Here are some points, one per row:
array([ 0.885,  0.528, -0.820, -0.822, -0.278, -0.824,  0.878,  1.015, -1.019,
       -0.170, -0.893, -0.129, -0.945, -0.522, -1.576, -0.799,  1.040,  1.286,
       -0.373, -0.540, -1.630,  0.099,  1.207, -2.398])
array([-0.796,  0.239,  0.500, -0.686, -0.499,  0.175,  0.974,  0.332,  3.260,
        1.350,  1.614,  1.450,  0.992, -0.161, -0.321, -0.081, -0.255,  0.017,
        0.210,  0.375,  1.386,  0.034, -0.539, -1.428])
array([ 0.175, -1.872, -2.125, -0.102, -1.625, -0.136, -1.728, -1.477,  0.906,
       -1.731, -0.836, -0.563, -0.826,  0.354, -0.055,  0.516,  1.280,  0.316,
        0.556,  0.568,  0.128, -1.628,  0.586, -0.116])
array([ 1.348,  0.367, -0.391,  0.517,  1.031,  1.484,  0.566, -0.520, -0.804,
        0.752, -0.234,  1.371, -1.020, -0.321, -1.030,  0.423, -0.307, -0.035,
       -1.179, -1.531, -1.081, -1.436,  1.013,  1.167])
array([-0.182,  0.091, -0.698, -1.244, -0.546, -1.401,  0.145, -0.607, -0.178,
       -1.030, -0.873,  0.550,  1.356, -0.041,  1.634,  0.640, -1.113,  1.236,
        1.163,  0.317,  0.764, -0.360, -0.955, -0.374])
array([-1.112, -0.804,  0.298,  0.234,  0.641, -0.873, -0.001, -0.219, -1.326,
       -1.715, -0.526,  0.616,  0.563,  1.126, -0.215, -0.038,  0.658,  1.127,
        0.926, -0.575, -0.300,  0.117,  0.660, -0.603])
array([-2.420,  0.970,  0.646,  1.621,  0.768,  0.022, -1.482, -0.580,  0.304,
        1.675,  0.017, -1.022,  0.713, -0.226, -0.389, -0.130,  0.350,  0.195,
        1.289, -0.257,  2.127, -0.417,  0.640, -1.158])
array([ 0.975,  1.283,  0.709,  1.041,  1.069,  0.290,  1.267, -0.029, -0.213,
       -0.876, -0.358, -1.006, -1.235, -0.965, -0.706, -0.491, -1.330, -0.866,
        1.428,  1.689, -1.640,  0.249,  1.239,  1.410])
array([-1.149, -0.920,  2.048, -0.831, -1.299,  1.034, -0.847, -0.104, -0.201,
        0.118, -1.066, -0.495,  1.616, -0.810,  0.135,  0.509,  1.219, -0.672,
        0.009,  1.264,  0.722,  0.563,  0.078, -1.852])
array([-0.224,  0.807, -0.288, -0.600,  1.723, -0.763,  0.835, -0.436,  1.536,
       -0.372,  0.649, -0.636,  0.882,  1.161,  0.387,  1.154, -0.003,  0.275,
        1.188, -0.267,  2.119,  1.748,  0.169, -0.525])
array([ 0.516,  1.112, -1.421,  0.778,  1.787,  0.105,  1.546,  0.705, -0.111,
        0.293,  0.119, -0.145,  0.233,  1.474, -0.681, -0.592,  1.202, -1.196,
       -0.264,  0.824, -1.319, -1.461, -2.237, -0.273])
array([-1.418, -0.913, -0.849, -0.341,  0.553, -1.201, -0.432,  0.901,  0.198,
        0.026, -0.142,  1.462, -0.703,  1.828,  1.425,  0.185, -1.816, -1.239,
       -0.122, -1.150, -1.471,  0.734,  0.609,  1.464])
array([ 0.165,  1.254,  0.002,  1.422, -1.701,  0.838,  1.483,  0.506,  0.807,
        0.464,  0.476, -0.072, -1.109, -0.384, -0.006,  1.531,  0.420,  0.858,
        1.558, -0.812, -0.925, -1.561, -0.204,  1.387])
array([-1.633, -1.994, -1.169,  0.289, -0.058,  0.118, -1.353, -0.359,  0.109,
       -1.100,  1.317,  1.887, -0.504, -1.111,  2.315, -0.927, -0.315, -2.339,
       -0.162, -0.722, -0.472, -1.304,  1.460, -1.756])
array([ 1.885,  0.447,  0.960, -0.369, -0.577,  0.584, -0.828, -0.132, -0.269,
        0.360, -1.016, -2.130, -1.026, -2.032,  0.368,  0.132,  1.064,  1.427,
       -0.332, -0.138, -1.484, -0.111, -1.708,  1.039])
array([ 0.141,  0.137, -1.327, -0.088, -0.191,  1.268, -0.841, -0.930,  0.647,
        0.292,  0.297, -0.305,  2.285, -0.850,  0.352, -0.489, -0.573,  0.988,
       -0.199, -0.379, -1.217,  1.347, -1.046,  0.582])
array([ 1.410,  0.180,  0.189, -1.331, -1.267, -0.820, -0.141,  0.655, -0.491,
       -0.873,  1.175, -0.448, -0.071,  0.501, -0.855,  0.301,  0.729, -1.468,
       -0.366, -1.440,  1.236,  1.195, -0.537,  1.056])
array([-0.531, -0.196, -0.719, -0.252,  0.641,  0.553,  0.196, -0.329, -1.002,
       -1.084, -0.579,  0.233, -1.744,  0.446, -0.127,  2.429, -1.785,  0.642,
       -1.661,  1.728, -0.657,  0.399, -0.362,  0.389])
array([ 1.692,  1.207,  0.291, -0.296,  0.013, -0.316, -1.573,  1.740,  0.921,
        1.428,  1.063,  0.970,  0.863,  0.667,  0.210,  1.169, -0.755,  0.879,
       -0.421,  0.381, -0.991,  1.073,  0.653,  1.020])
array([ 0.558, -1.008,  0.440, -0.206,  0.022, -0.438,  0.876,  0.942, -2.258,
        0.430,  0.131, -0.536,  1.925, -0.437, -1.436, -1.816,  0.589,  0.243,
        0.324, -0.192,  0.389, -1.708, -0.014, -0.511])
array([-1.082,  1.678, -0.127, -0.798,  1.404,  0.450,  0.000,  1.815,  0.677,
       -0.308, -0.227,  0.278,  0.647,  1.644,  1.994,  1.640, -1.576, -0.130,
        0.952,  1.132,  1.612,  0.582,  0.108,  0.358])
array([ 1.342,  0.767,  0.891,  0.737, -1.660, -1.366,  1.529, -1.562,  0.460,
        1.072, -1.426, -0.275,  0.203, -1.198,  0.242, -0.478,  1.640, -0.329,
       -1.267, -0.431,  0.052,  0.198,  0.919,  1.190])
array([ 0.126,  0.660, -1.041,  2.227,  0.979,  1.623,  0.609,  0.046, -1.539,
       -0.247,  1.336,  1.051, -1.035, -0.159,  0.068,  1.022, -0.428, -0.655,
       -0.960, -0.885,  0.690,  1.600, -0.244, -1.157])
array([-0.475, -0.642,  0.519,  0.855,  0.283, -1.106, -0.569, -0.178,  0.442,
       -1.139, -0.333,  1.941, -0.608, -0.075, -1.826,  0.540, -1.631, -0.211,
       -0.730, -0.510,  0.621,  1.639, -1.138,  0.053])
array([-0.460, -0.753,  2.237, -3.123,  1.855, -0.740,  0.324,  0.229, -0.207,
       -1.204,  1.611, -1.517,  0.394,  0.791, -0.137, -0.809,  1.633,  0.605,
       -0.871,  0.646,  0.187, -0.148, -0.798, -0.985])
array([ 1.135, -2.261,  0.815,  1.771, -1.147, -0.616,  0.132, -0.958,  0.006,
        0.237, -0.166,  1.130, -1.181,  0.956,  1.360, -1.269, -0.440, -0.828,
        0.552,  0.730, -0.805, -0.075,  0.893, -0.449])
array([ 0.217, -0.275,  0.000, -0.587, -0.849,  0.903, -0.493, -1.632, -1.137,
        2.100, -0.646, -0.905, -1.424, -0.581, -0.886, -0.930,  0.571, -1.872,
        0.450,  1.336, -0.387, -0.585,  0.032,  1.491])
array([ 0.401, -2.373,  0.387, -0.241, -0.409,  0.622, -0.448,  0.758,  0.349,
        1.146, -0.473,  0.208, -0.905, -1.423, -0.322, -1.931,  0.692,  1.243,
       -0.811, -0.632,  1.805, -0.564,  0.074,  0.335])
array([-1.488,  2.285,  0.045,  0.424, -0.663,  0.531, -0.624,  0.409,  0.133,
        0.105, -0.012, -2.964,  1.666,  0.349,  0.077, -1.411, -0.759,  0.501,
       -0.887, -0.530,  0.542, -0.218, -0.559,  0.646])
These points spread out most along one direction. Where along it does each point below lie, from 0 to 99? 50 is the average, and the first point above lies past it. One standard deviation of the points above along it is 16.
array([-2.420,  0.970,  0.646,  1.621,  0.768,  0.022, -1.482, -0.580,  0.304,
        1.675,  0.017, -1.022,  0.713, -0.226, -0.389, -0.130,  0.350,  0.195,
        1.289, -0.257,  2.127, -0.417,  0.640, -1.158]) 38
array([ 1.885,  0.447,  0.960, -0.369, -0.577,  0.584, -0.828, -0.132, -0.269,
        0.360, -1.016, -2.130, -1.026, -2.032,  0.368,  0.132,  1.064,  1.427,
       -0.332, -0.138, -1.484, -0.111, -1.708,  1.039]) 79
array([ 1.135, -2.261,  0.815,  1.771, -1.147, -0.616,  0.132, -0.958,  0.006,
        0.237, -0.166,  1.130, -1.181,  0.956,  1.360, -1.269, -0.440, -0.828,
        0.552,  0.730, -0.805, -0.075,  0.893, -0.449]) 60
array([-0.796,  0.239,  0.500, -0.686, -0.499,  0.175,  0.974,  0.332,  3.260,
        1.350,  1.614,  1.450,  0.992, -0.161, -0.321, -0.081, -0.255,  0.017,
        0.210,  0.375,  1.386,  0.034, -0.539, -1.428]) 31
array([-0.531, -0.196, -0.719, -0.252,  0.641,  0.553,  0.196, -0.329, -1.002,
       -1.084, -0.579,  0.233, -1.744,  0.446, -0.127,  2.429, -1.785,  0.642,
       -1.661,  1.728, -0.657,  0.399, -0.362,  0.389]) 44
array([ 0.217, -0.275,  0.000, -0.587, -0.849,  0.903, -0.493, -1.632, -1.137,
        2.100, -0.646, -0.905, -1.424, -0.581, -0.886, -0.930,  0.571, -1.872,
        0.450,  1.336, -0.387, -0.585,  0.032,  1.491]) 77
array([ 0.516,  1.112, -1.421,  0.778,  1.787,  0.105,  1.546,  0.705, -0.111,
        0.293,  0.119, -0.145,  0.233,  1.474, -0.681, -0.592,  1.202, -1.196,
       -0.264,  0.824, -1.319, -1.461, -2.237, -0.273]) 54
array([ 1.348,  0.367, -0.391,  0.517,  1.031,  1.484,  0.566, -0.520, -0.804,
        0.752, -0.234,  1.371, -1.020, -0.321, -1.030,  0.423, -0.307, -0.035,
       -1.179, -1.531, -1.081, -1.436,  1.013,  1.167]) 68
array([-1.149, -0.920,  2.048, -0.831, -1.299,  1.034, -0.847, -0.104, -0.201,
        0.118, -1.066, -0.495,  1.616, -0.810,  0.135,  0.509,  1.219, -0.672,
        0.009,  1.264,  0.722,  0.563,  0.078, -1.852]) 48
array([ 1.410,  0.180,  0.189, -1.331, -1.267, -0.820, -0.141,  0.655, -0.491,
       -0.873,  1.175, -0.448, -0.071,  0.501, -0.855,  0.301,  0.729, -1.468,
       -0.366, -1.440,  1.236,  1.195, -0.537,  1.056]) 51
